In the rows, 128 means zero.
Each named move below is a turn or a mirror, shown by a few rows before and after it. Which moves, in which order, take the first row of each later pair to the second? The first pair is answered.
k531:
[122 130 155 121 137 147 106 121 127 139 113 137 106 107 125 121 138  99
 126 131 131 101 128 128 158 146 149 141 126 146 124 101 135 137 113 119
 121 107 126]  ->  [133 124 153 112 133 119 104 126 113 144 117 114 115  95 127 128 152 102
 128 121 120 113 124 133 145 148 146 150 140 139 121 111 119 138 125 107
 113 105 122]
[148 124 116  99 144 106  99 122 128 145 131 120 127 103 128 126 144  97
 115 112 137 107 117 156 110 135 134 120 124 124 136 124  99 156 121  91
 102 119 123]  ->  [135 125 122 114 150 148  98 120 146 141 129 148 109 121 128 110 124  99
 112 123 150  96 123 144 126 133 141 107 101 140 143 111 117 154 105 111
 108 123 129]
[113  95 114 158 114 135 101 102 197  96 114 145 154 195 141  88  88 133
 139  79 114 122 159 109 134 139 116 130  13 105 163 170 147 111 142 156
 123 176  98]  ->  [137  90 105 132 107  62 107 106 166 103 115  87 188 161 142 116 124 131
 152  55  87 145 145 128 108 140  99 157  60  76 153 194 114 113 174 119
 111 168  90]
[147 121 115 147 132 144 102 117 171 149 134 139 126 111 161 112 145 107
 107 124 105  93  99 126 118 140 138 119  99 117 143 114 127 146 108 121
 119 148 100]  ->  [153 122 111 138 132 121 104 122 164 148 134 121 139 102 160 120 158 109
 110 119  97 106  94 131 110 140 137 126 113 109 142 122 116 145 117 110
 114 147  94]
k63:
[134 133  91 151 131 133 157 167 153 134 134  87 145 126 160 131 167 119
 136 131 145 128 129 133 126 109  68  93 140 101 116 100 185 123 134 132
 114 165 135]  ->  [135 135  94 147 132 129 155 167 153 131 136  87 146 125 157 132 166 115
 140 132 145 125 129 136 125 107  66  94 141 100 116 100 183 124 136 133
 113 164 136]
[153 128 177 136 183 204 108 113 100 121 126 219  64 138  88 101  70 128
  80 153 148 125 173  99 143 189 153  61 121 172 186 112 144  87  89 146
 123  97 151]  ->  [182 127 162  98 207 163  80  99 113 127 104 144  65  61  77 105 128  96
  63 119 130 121 120 135 140 198 169 102 169 122 211  90  75 131 120  86
  94 112 111]
[121 143 111 128 147 111 126 110 124 109 152 113 153 123 144 150 131 122
 139 113 125 141 103 144 108 119 111 148 136 123 124 151 123 124 128 107
 127 133 125]  ->  [115 141 118 142 141 122 135 115 118 104 159 135 152 142 148 150 116 129
 141 122 129 144 115 132 105 116 105 135 120 135 114 152 143 114 121 123
 136 133 135]
[127  86  77 167 111 101 136 146 135 111 150 101 181 122 155 143 212 139
 129 105  98 164  82 119 115 138  73 113 105  95 130 155 120 133 147 125
  90 187 100]  ->  [115  88  84 186 100 119 151 153 129 105 161 132 184 156 158 142 187 154
 136 120 106 168 109 102 114 133  65  96  86 117 118 165 153 114 133 151
 105 177 120]
k5:
[116 131  97 159 121 114 119 122 153 112 123 128 157 151 145 125 138 132
 116 113 139 119 129 145 127 119  93 132 104 108 127 128 138 140 155 123
 141 150 130]  ->  [123 133 153 148 120 136 141 138 124 106 103 145 133 153 109 117 111 159
 122 131 124 125 143 126 140 116 114 160 136 109 113 114 138 144 137 161
 151 130 138]
[114  85 159 120 171  82 123 161 121 123 161  76 103  89 120 115 141 110
 117 153 105 140 169 124 124 150 131 152 171 108 141 113 143 109 142 139
 112 142 154]  ->  [ 94  84 116 147 170 110 102 144 163 122 179 106 107 111 147 109 142  93
 107 155 136 121 165 123 126 152 122 111 112 126 154 109 163 102 139 133
 117 164 153]
[118 117 134 141 141 146 163 145 135 105  86 125 160 114 137 152 119 199
 103 108 113 167 132  86 143  65 143 147 147  86 115  73 161  82 138 187
 126 152 156]  ->  [124 114  85 142 137 104 143 135 152 115 100  92 189  99 166 165 157 173
 100  88 117 163 113 109 122  72 126 133 136  76 126  91 144  88 167 141
 118 170 142]
Now pairs of rows:
Between the rows of a pair lie two moves.
[132 120 122 218 107 120 112 132 161 109 105 129  77 112 160 101 134 106
 112 161 125  56 120 167 165 131 151 129 151 126 124  50 107 168 182 100
 105 152  66]  ->  [143 120 149 202 105 107 129 142 131 107  92 117  71 100 142 105 133 123
 118 162 109  70 125 169 161 130 161 154 189 114 112  53  94 168 182 106
 102 133  65]  k5 k531
[130 166 169 152 104 143 171 142 142 133 102 117 127 135 156 133 119 154
 110 120 152 166  88  60 132 108 187 177 129  67 154  46  80 119 114 129
 135 113  73]  ->  [109 166 127 185  91 146 170 142 155 136 132 148 152 182 191 137 113 148
 119 129 175 164 109  52 117 105 158 129  72  95 153  72 119  91 110 135
 144 122  90]  k5 k63
[102 125 125 147 105 119 113 109 136 146 154 166 116 149 166  94 100 126
 105 136 111 119 146  79 122 176 146 139  87 161 137  93 140 122 119 127
 112 121 141]  ->  [112 122 121 142  92  72 127 122 106 153 160 141 142 148 167 115 113 132
 124 131  95 145 153  84 105 175 134 151 109 152 118 120 136 109 137 117
 112 106 147]  k531 k63
[ 72 101 120 163 111  89 129 152 145  86 148 125 128 162 120 141 134 156
 147 148 108 161 159  87 131 123  59 126 158  96 127 203 157 141 106 162
 101  89 189]  ->  [ 90 102  97 146 116  58 109 141 158  90 140  83 135 118 126 149 171 134
 139 125 104 154 128 108 124 128  62 139 174  69 144 201 122 162 127 121
  83 104 168]  k5 k63
[117 141 125 106 116 126 116  99 124 117  86 109 136 121 114 111 125  99
 143 105 153 135  85 148 145 133 168 152 105 132 121 114 103 163 111 127
 113 148 115]  ->  [100 140 130 123 111 146 127 102 129 111  92 142 132 145 118 108 103 111
 147 119 160 132 100 133 153 132 162 136  80 147 115 115 131 145  97 154
 127 146 129]  k5 k63
[111 140  97 150 127 131 118  97 134 120 138 140 118 126 131  79 127 128
 137 126  98 118 137 120 136 149 105 132  90 159 147 102 125 159 140 139
 189 137 145]  ->  [122 141 133 134 124 118 136 112  98 120 133 130 112 117 108  85 116 148
 149 134  78 132 148 114 134 150 115 158 127 152 129 107 117 159 138 150
 189 117 150]  k5 k63
[117 121 138 169 127 139 171 131 130 124 136 157 133 161 134 139 102 168
 139 137 116 144 147 109 132 113 110 127 114 134 113 117 150 115 114 176
 132 129 140]  ->  [110 118 104 178 127 127 155 122 149 129 151 148 144 161 157 140 118 148
 133 126 131 140 139 120 125 115  98 106  89 137 124 125 153 113 127 153
 130 145 136]  k5 k5
[137 124  74 161 107 117 104 122 144 116 129  88 160 191 191 107 142  80
 130  78 150 139 106 130 110 128  82 121  72  69 156 123 154 166 119 135
 122 175 103]  ->  [158 128 169 117 121 143 131 137 102 107  80  79 111 155 119  96 117 118
 128  87 114 145 104 122 137 122 130 193 156  40 142  85 119 195 101 170
 120 142  98]  k5 k63
[118 108 109 132 149 150 100  98 151 117 111 124 143  99 144 101 173 119
 119 121 118 120 127 116 121 122 135 138 124 105 148 114 119 120 125 134
 149 164 112]  ->  [113 110 144 132 147 170 115 106 136 111 102 144 129 110 125  94 146 140
 119 133 115 123 140 106 130 116 147 148 132 114 142 106 130 115 108 164
 157 144 125]  k5 k63
[ 98 125 144 160 107 177 131 179 154 126 126 149 102 117 151 111 110  98
 133 141 119 101 149 162 140 116 134 110 111 153 128 141 156 152 117 156
 111 135 137]  ->  [104 120 112 161 104 154 117 173 167 131 136 128 120 109 166 120 129  78
 132 126 123 102 137 172 125 121 126  99 101 149 135 153 146 154 134 125
 105 150 130]  k5 k5
[ 95 103 134 110 147 157 126 125 130 137 123 151  97 105 117 157 105 129
 103 152 131 116 154 117 127 115 173 155  96 124 151 109  93 136 115 134
 165 155 101]  ->  [ 89 103 131 121 133 142 138 137 111 138 139 165 118 134 130 165  97 139
 115 159 131 127 178 108 117 118 156 138  83 137 134 132 116 111 115 147
 180 143 120]  k5 k63
[130 156 164 119 124 134  92 113 163 123 123 162 118 129 101 146 121 132
 140 125 127 124 124 132 158 149 149 113 136 119 139 124 111 124 131 122
 109 121 129]  ->  [124 154 158 128 115 136  97 118 158 124 133 174 131 149 112 150 114 136
 149 129 130 127 137 130 152 152 138  96 123 131 134 140 127 110 129 132
 118 117 140]  k5 k63
[132 122 106 133 111  90 138 146 117 108 141  60 169  98 139 141 158 133
 143  99 102 130 109 130  98 116 116 147 152  94 127 161 116 121 156  95
 121 158 115]  ->  [105 123 119 163  96 128 158 156 113  99 154 119 170 160 147 135 112 157
 151 127 115 134 146 103 104 109 108 112 111 136 112 175 172  88 132 146
 144 147 149]  k63 k531
[129 129 147 130 130 164 135  98 121 118 120 163 140 173 159 102  96 116
 115 138 153 111 143 133 143 140 115  99  92 149 135 126 155 146  87 148
 147 121 154]  ->  [132 125 107 130 129 130 119  90 131 127 134 132 167 159 182 114 125  96
 115 116 159 113 128 153 127 147 103  89  84 143 146 142 140 147 108 113
 140 135 144]  k5 k5
[143 128 144 114 100 160 134 157 147 145 138 174  99 167  83 108 116  83
  88 159 122 129 139 149 138 128 156 112 132 127 129 124 121 165 108 163
 173 121 133]  ->  [138 125  92 128  94 138 117 148 172 151 157 160 126 170 118 118 139  64
  87 145 134 128 130 161 124 129 138  84 102 128 139 138 124 160 125 132
 170 143 128]  k531 k5
[111 106  74 136 110  76 110 125 149 134 143 104 122 132 100 128 150 136
 134  77 128 110 128 133 146 149 118 145 133  75 128 109 189 151 127 176
 107 101 113]  ->  [104 104  75 137 113  95 104 121 160 133 138 116 114 135 102 119 145 135
 130  78 136 101 126 128 155 147 121 143 122  80 132  96 194 154 122 179
 108 104 114]  k531 k63
[115 139 101  97 146  67 140 102 145 132 124 115 151 106 128 132 126 113
 113  92 111 109  86 166 115 128 129 111 104 132 131 126 124 101 136 108
 116 120  84]  ->  [112 142 135  90 158 112 140 100 149 125  99 132 113  99 102 114 108 124
 101 102 112  96  82 158 140 124 151 127 113 132 136  93 123 116 116 131
 116 120  79]  k5 k63
[145 140 140  94 135 100 119 135  90 135 136 132 120 135 105 121 116 132
 143 146 131 133 143 123 111 146 131 127 164 138 132 142 119 133 124 118
 135 105 146]  ->  [145 138 112 100 140  86 105 124 106 139 145 122 134 129 123 123 133 116
 141 140 142 128 129 129 104 147 121 111 150 140 144 147 116 135 134  96
 130 120 138]  k531 k5
[117 143 102 131 121 157  86 112 163 125 134 176 126 134 138 108 112 115
 117 146 162  96 130 134 134 148 128  88  92 167 140 115 132 128 131 130
 139 133 147]  ->  [139 142 171  98 116 131 119 137  92 124 113 151 122 118  92 120  96 149
 140 153 121 125 145 128 125 148 143 138 170 151 110 125 117 127 131 155
 140  88 156]  k5 k63
[118 154 147 193 133 121 134 146 109 100 184 136 168 165 185 160 157 167
 178 121 127 160 119 126 121 114  76 101 104 161 140 160 179 111 160 126
 127 133 112]  ->  [129 151 152 179 130  99 138 150  95 103 180 116 176 148 179 171 163 164
 186 117 116 169 114 132 116 114  74 113 129 151 136 163 165 113 170 114
 123 128 109]  k5 k5
[ 77 142 141 131 149 135 156 132 133 125 131 155 113 142 112 151 148 116
 131  78  93 131 109  63 136 127 117 119 141 129  66 120 153 119 104 173
 103  85 124]  ->  [ 71 143 120 139 150 138 146 127 152 125 139 160 119 150 127 149 153 103
 125  79 102 122 108  68 134 127 113 103 120 136  74 123 161 121 105 165
 103  96 122]  k5 k5
[150 140 156  92 144 135 105 137  66 132 110 126 114 130 123 131 129 130
 139 148 136 128 152 145 106 157 124 119 155 141 110 145 131  90 125 145
 134  86 116]  ->  [144 143 162 101 150 165 100 132  83 126 107 145  99 136 122 118 117 130
 134 152 148 118 151 143 116 152 134 112 139 150 118 128 137  96 114 153
 138  92 116]  k63 k531
[147 124  88 100 123 102  88 135 117 141 140 104 156 113 153 128 150 114
 131 116 132 131 105 147 110 137 108  94 127 130 140 141 105 119 159 107
 121 147 125]  ->  [152 122 126  90 118  94 115 149  81 136 129  97 152 109 122 131 137 141
 144 124 107 150 117 137 110 129 115 122 169 118 119 144 104 116 153 129
 126 126 134]  k5 k531
[149 137 144 159 138 155 109 127 195 121 136 154 102 112 142 139 129  98
  72 126 141  58 121 141 124 145 141 111  68 181 140 100  98 157 111 117
 102 147 113]  ->  [157 138 218 143 124 153 148 156 130 116 120 166  91 127 102 144  89 147
  96 147 111  85 155 118 126 139 152 145 120 186 106 110 111 145  94 167
 114 106 137]  k5 k63
[146 144  85 169  91  95 154 142 141 132 148 100 172 113 148 112 144  90
 129 124 133 132 168 125  89 109 127 140 131  97  96 134 107  93 166 119
 129 143 144]  ->  [154 142 119 159  90 100 168 150 116 130 136  97 162 106 124 114 135 106
 132 129 116 141 176 119  92 109 141 164 166  89  82 129 102  97 156 138
 131 128 151]  k5 k5
[111 120 107 182  99 140 162 154 101 122 150 168 181 197 159 142 111 138
 140 141 136 135 157  89 114 119  92  74  71 163 112 180 195  84 107 159
 148 135 155]  ->  [105 127 128 171 137 232 135 124 163 111 111 189 107 158 130  97 101 123
  97 137 156  90 117  94 169 123 142  93  67 152 154  97 169 135  83 165
 137 160 125]  k63 k5
[144 133 139 101 136 142 157 120 122 126 121 111 124 114 114 140 101 122
 129 150 118 139 123 131 140 124 157 154 139 109 109 129 128 155 152 136
 108 101 124]  ->  [143 130  97 107 139 123 143 109 143 130 136 104 142 113 140 145 122  99
 127 134 129 133 109 141 132 129 144 132 116 113 120 139 126 156 163 110
 103 120 115]  k531 k5
[157 114 118 123 135 115  71 143  97 115 134  80 154 147 119 210 115 121
 159 160 150 103 152 125 151  95 123 180 140  98 102 113 134 111 126 123
 134 126 165]  ->  [152 113 132 129 137 135  75 144  98 111 130  94 148 159 115 204  98 129
 160 169 150  99 162 115 161  96 129 181 136 101  96 107 146 110 115 140
 141 120 173]  k5 k5
[151 139 164 148 132 157 162 151  95 158  85 142 127 129 130 132  92 181
 106  82 143 176 124 135 149 119 125 170 161 144 116 120 151  91 139 158
 146 106 154]  ->  [143 138  96 167 124 125 146 143 122 167 116 131 169 141 181 146 120 152
 108  71 162 175 117 150 126 125  92 125 116 156 125 148 160  74 163 123
 146 127 153]  k5 k63
[106 120  66 166 109 112 102  86 146 140 147 100 162 123 156 143 143 114
 119 135 125 136 128 127 106  97 113 125 116 146 132 123 140 133 131 109
 140 146 116]  ->  [105 121  70 168 114 126 100  77 154 138 144 103 157 121 155 139 145 113
 112 136 127 131 122 127 110  97 117 123 115 146 138 112 141 139 128 111
 140 152 113]  k531 k63
[ 93 119  72 146 143 164 103 121 171 141 152 112 147 131 151 116 125 109
 108 120 166  91 111  97 106 120 112  96  74 160 148 128 141 135 153 109
 109 155 123]  ->  [119 119 179 102 139 156 150 153  90 139 112  94 118 107  80 122  94 162
 133 134 113 123 128  83 113 114 142 171 177 132 111 121 116 144 142 154
 110 101 133]  k5 k531
